[[-12 -32  -8  15 -25  20  17  43  14  19  -3  25  46  -2]
 [ 18 -38 -25 -12  -8 -42   7  -6  10 -23   5   7  25  24]
 [-10  21  14   9  15 -31  14   5 -23  13   3  -2  -4  -5]]
->
[[ 18 -38 -25 -12  -8 -42   7  -6  10 -23   5   7  25  24]
 [-12 -32  -8  15 -25  20  17  43  14  19  -3  25  46  -2]
 [-10  21  14   9  15 -31  14   5 -23  13   3  -2  -4  -5]]

[[-17  27 -29   7  36   1 -30 -24  -6 -31 -46 -10 -31]
 [ 12  22  32  44   0   7  22  33  26  24  28  10  28]
 [-16  12 -17   7  12  -2 -21 -13  -5 -20 -28 -14 -19]]
->
[[-16  12 -17   7  12  -2 -21 -13  -5 -20 -28 -14 -19]
 [ 12  22  32  44   0   7  22  33  26  24  28  10  28]
 [-17  27 -29   7  36   1 -30 -24  -6 -31 -46 -10 -31]]

[[ 30  31  28 -17  28  19 -17  24 -11 -26   8]
 [ 16  20  12 -16  15   5 -20  18   1 -23 -21]
 [ 25  22  22 -21  23  20 -24   9 -21 -26  22]
 [-13 -10 -11   2 -15  -3   6 -13  -4  11  -5]
 [ 38  39  34 -19  32  31 -27  22 -15 -25  15]
 [  6   7   4 -22   9  -2 -17  12  -3 -21 -20]]
->
[[-13 -10 -11   2 -15  -3   6 -13  -4  11  -5]
 [  6   7   4 -22   9  -2 -17  12  -3 -21 -20]
 [ 16  20  12 -16  15   5 -20  18   1 -23 -21]
 [ 25  22  22 -21  23  20 -24   9 -21 -26  22]
 [ 30  31  28 -17  28  19 -17  24 -11 -26   8]
 [ 38  39  34 -19  32  31 -27  22 -15 -25  15]]

[[  5   3  -1  22  -3  10  -1   9]
 [ -9 -11  -8  11  -6  -8   1   1]
 [  0   0   0   0   1   0   0   0]
 [-14 -13  -1 -25  37  -9  -3  -4]
 [ 11  14  20  18 -11   4   0  -2]
 [  0  -4 -27  14  -6   2  12  14]
 [  6   2  -5  18   0  15  -4  10]
 [  6   7  15   8  11   7  -3   2]]
->
[[-14 -13  -1 -25  37  -9  -3  -4]
 [ -9 -11  -8  11  -6  -8   1   1]
 [  0  -4 -27  14  -6   2  12  14]
 [  0   0   0   0   1   0   0   0]
 [  6   2  -5  18   0  15  -4  10]
 [  5   3  -1  22  -3  10  -1   9]
 [  6   7  15   8  11   7  -3   2]
 [ 11  14  20  18 -11   4   0  -2]]

[[  7 -27  18]
 [ -7  26 -19]
 [-15  32 -19]
 [  0  20 -21]
 [ 12 -15  21]
 [ -5   4 -18]
 [-26  22 -20]
 [-10  14 -26]
 [-18  18 -20]
 [ 10 -38  14]
 [-26  10 -22]]
->
[[ 10 -38  14]
 [  7 -27  18]
 [ 12 -15  21]
 [ -5   4 -18]
 [-26  10 -22]
 [-10  14 -26]
 [-18  18 -20]
 [  0  20 -21]
 [-26  22 -20]
 [ -7  26 -19]
 [-15  32 -19]]

[[  4  10  -1 -42 -13  -2  20 -18  13 -34]
 [-26   9  25 -33 -13  20 -11  10  -7   3]
 [ -4 -23   4 -15 -35  -1 -14   3  -1 -24]
 [  9 -35  13 -21   4  29   8 -30   7 -19]
 [-10 -20  -8 -13 -29  20   9   0   3 -21]
 [  9 -11  12 -31  -5  12  -5 -25  11 -25]
 [-26  -2  29 -12 -26  11   0  -8   7  -7]
 [  2 -16  21 -27  -7  11 -11 -17   4 -18]]
->
[[  9 -35  13 -21   4  29   8 -30   7 -19]
 [ -4 -23   4 -15 -35  -1 -14   3  -1 -24]
 [-10 -20  -8 -13 -29  20   9   0   3 -21]
 [  2 -16  21 -27  -7  11 -11 -17   4 -18]
 [  9 -11  12 -31  -5  12  -5 -25  11 -25]
 [-26  -2  29 -12 -26  11   0  -8   7  -7]
 [-26   9  25 -33 -13  20 -11  10  -7   3]
 [  4  10  -1 -42 -13  -2  20 -18  13 -34]]

[[ 10  22  16 -30]
 [ 23  33  27   3]
 [-12   8  37 -29]
 [ 21 -23   4  31]
 [ 19 -18 -35  -7]
 [ -1  26   4 -30]
 [  4  28 -25 -27]]
->
[[ 21 -23   4  31]
 [ 19 -18 -35  -7]
 [-12   8  37 -29]
 [ 10  22  16 -30]
 [ -1  26   4 -30]
 [  4  28 -25 -27]
 [ 23  33  27   3]]
